(in the rows, 128 means zero)
Families of rows that turns and mirrors carry onto each other, the same ones carrying the whole set onto itself: the rest of each named row's family, in list order
5 families of 3 rows
k_273: [112 114  96 161 135 126 152 167 151 126 137]
k_326: [ 94 133 100 134 161 134 135 133 140 135 132]
k_576: [106 139 122 159  97 137 110 153 126 127 132]
k_425: [146 137 143 123 131  93 127 151 120 147 130]
k_369: [137 157 127 167 109 104 150 150 125 143 133]
k_378: [109 144 154 120 126 151 119 168 114 122 132]
k_604: [123 122 139 117 120 119  96 150 116 131 131]
k_521: [134 160 154 128 140 124 147 169 120 143 133]
k_444: [128 138 130 150  90 127 152 129 112 100 136]
k_333: [122 116  99 155 130 121 170 155 146 110 141]
k_105: [145 119 147 110 116 109 132 133 107 110 133]
k_327: [114 136 102 132 162 117 165 123 135 128 134]
k_54: [100 125  98 126 153 135 148 117 129 108 136]
k_180: [108 105  98 154 124 136 153 157 144 104 139]
k_402: [132 143 157 115 125 136 156 147 106 107 139]

Same family as k_444: k_576, k_369
Same family as k_54: k_326, k_327
Same family as k_180: k_273, k_333

Families of rows that turns and mirrors carry onto each other, the same ones carrying the whole set onto itself: the rest of each named row's family, in list order
3 families of 6 rows
k_702: [159 107 126 127 139 155 122 123 143 112  99 151 150 141 105 117 129]
k_496: [145 142 124 160 112 149 162 120 121 126 127 133 132 123 118 138 145]
k_630: [100 147 148 130 130 131 130 151 133 123 110 105 153 160 147 113 117]
k_366: [108 137 130 123 140 125 120 136 110 127 119 119 106 170  95 149 113]
k_802: [131 112 150 139 102 158 156 118 129 133 130 133 137 120 125 121 145]
k_783: [106 137 133 147 124 127 119 164 131 148  94 118 140 157 159 113 137]
k_362: [126 123 102 121 162 110 106 125 100 140 145 131 138 117 132 124 109]
k_581: [106 122 124 142 138 128  96 122 115 140  97 133 118 161  94 145 115]
k_223: [145 123 133 125 152 133 141 140 132 153 116 135 100 119 171 146 131]
k_580: [133  92 129 143 138 154 132 114 148 115 114 135 164 127 107 135 118]
k_812: [145 123 121 120 135 131 132 169 116 139 127 141  99 116 162 142 118]
k_3: [105 131 125 151 154 113 105 130 130 120 102 117 112 167 104 127 116]
k_984: [109 145 143 134 116 128 109 151 135 129  99 115 117 163 142  98 128]
k_911: [137 117 124 130 145 115 140 151 141 127 105 156  97 129 166 140 108]
k_745: [129 130 130 154  96 150 156 115 144 149 136 124 132 135 134 128 138]
k_767: [138  99 121 123 145 160 112 118 155 130 132 155 157 140 109 127 118]
k_345: [127 127  90 128 158 122 112 140 114 118 145 134 132 110 144 148 105]
k_898: [110 116 100 114 134 110 121 129 106 116 141 148 144 111 146 123 106]

Same family as k_345: k_802, k_580, k_812, k_3, k_984
Same family as k_702: k_496, k_630, k_366, k_911, k_898
Same family as k_362: k_783, k_581, k_223, k_745, k_767

